In the rows, zero is written as 128.
Each path is a new rotation, seen through one point. The rows after it are directions, each followed by how far the rotation turns it, in degrees a step (0 if it stays put).
Each turn is a multiple of 5 degrees from 10 to 175, or 0.
Each row of a path follows its step; steps can be skipped.
Path 1:
step 3: [125 134 126 136 136 128 129 129 133 128 122 139 126 122 140 131 119 121
 127 118 132 129 129 135 120 138 127 132 128 137 124 131 145 122 117 119
 113 127 140 130 128 120 125 126 132 126 131 138]
step 4: [117 124 125 121 126 130 120 130 135 140 123 120 131 124 137 133 122 129
 132 129 134 127 136 133 127 141 125 115 120 117 130 123 138 132 122 128
 123 126 127 125 127 121 118 120 127 118 113 141]
step 10: [115 127 128 116 127 135 122 133 138 123 129 131 134 118 130 127 121 125
 136 121 133 119 129 129 132 139 118 133 133 121 124 122 133 125 127 131
 116 123 137 123 128 114 128 116 127 136 140 132]
step 21: [119 136 122 135 134 128 126 132 129 133 126 129 132 118 132 130 122 126
 136 121 123 132 133 127 130 129 118 139 120 139 126 125 133 134 140 132
 127 133 134 130 125 131 116 121 149 124 119 140]
step 24: [120 138 136 131 131 132 123 143 122 135 124 119 130 132 139 123 129 137
 116 121 130 134 125 124 129 136 131 142 118 146 134 135 129 129 134 128
 122 129 127 131 130 122 126 134 127 128 119 127]
step 27: [131 128 129 120 138 132 116 130 134 126 123 128 126 127 127 123 127 135
 126 126 130 138 117 120 127 138 121 130 118 131 115 115 128 126 145 134
 121 127 123 124 132 113 121 131 134 126 122 134]
step 31: [116 132 133 137 139 134 122 145 123 138 128 127 132 120 131 131 133 128
 136 120 129 133 132 130 125 137 127 124 128 133 136 117 141 129 124 127
 113 127 130 133 129 128 119 127 133 115 121 126]
step 33: [124 137 135 125 134 130 120 132 117 138 129 125 119 122 125 128 124 133
 119 120 124 138 125 126 118 147 124 131 129 135 123 115 135 124 117 132
 118 132 136 137 129 127 120 119 133 129 127 127]
step 36: [134 143 120 134 129 137 122 130 134 122 130 123 133 115 132 132 121 130
 129 129 140 135 131 130 119 131 132 134 119 133 123 119 137 125 123 130
 112 132 132 132 128 110 129 135 123 127 121 130]
Speeds:
[127 130 130 129 127 127 125 128 128 130 129 129 128 128 127 128 128 127
 127 130 130 132 127 129 126 129 126 124 132 128 126 127 130 129 126 128
 128 131 129 130 129 127 130 134 127 124 129 129]
10
[128 131 129 131 125 132 132 130 128 128 127 128 130 129 128 126 125 129
 130 127 128 127 125 129 130 128 130 126 126 126 129 127 129 127 129 128
 130 131 125 130 126 128 128 129 126 127 129 124]
60
[130 129 131 128 126 126 129 130 126 125 129 127 130 127 133 127 126 127
 125 131 130 126 130 131 128 127 128 129 128 129 127 132 126 128 129 127
 129 126 131 132 130 124 129 128 125 129 128 128]
175
[130 129 129 130 126 129 131 129 128 128 127 131 128 125 125 129 131 125
 128 128 126 131 126 130 128 131 128 128 130 127 125 132 127 125 126 128
 128 126 130 128 124 127 125 126 131 130 128 127]
145
[127 124 128 125 126 127 127 127 129 128 125 132 128 130 126 127 126 128
 128 126 126 128 126 128 130 128 125 127 128 130 126 129 124 124 129 125
 125 128 129 130 128 126 130 127 125 125 131 127]
145
[128 128 131 130 130 127 127 129 129 125 126 130 127 127 131 126 130 128
 123 125 126 129 127 129 127 131 131 128 127 127 131 128 129 127 128 129
 129 127 129 126 128 131 129 128 126 127 133 129]
170
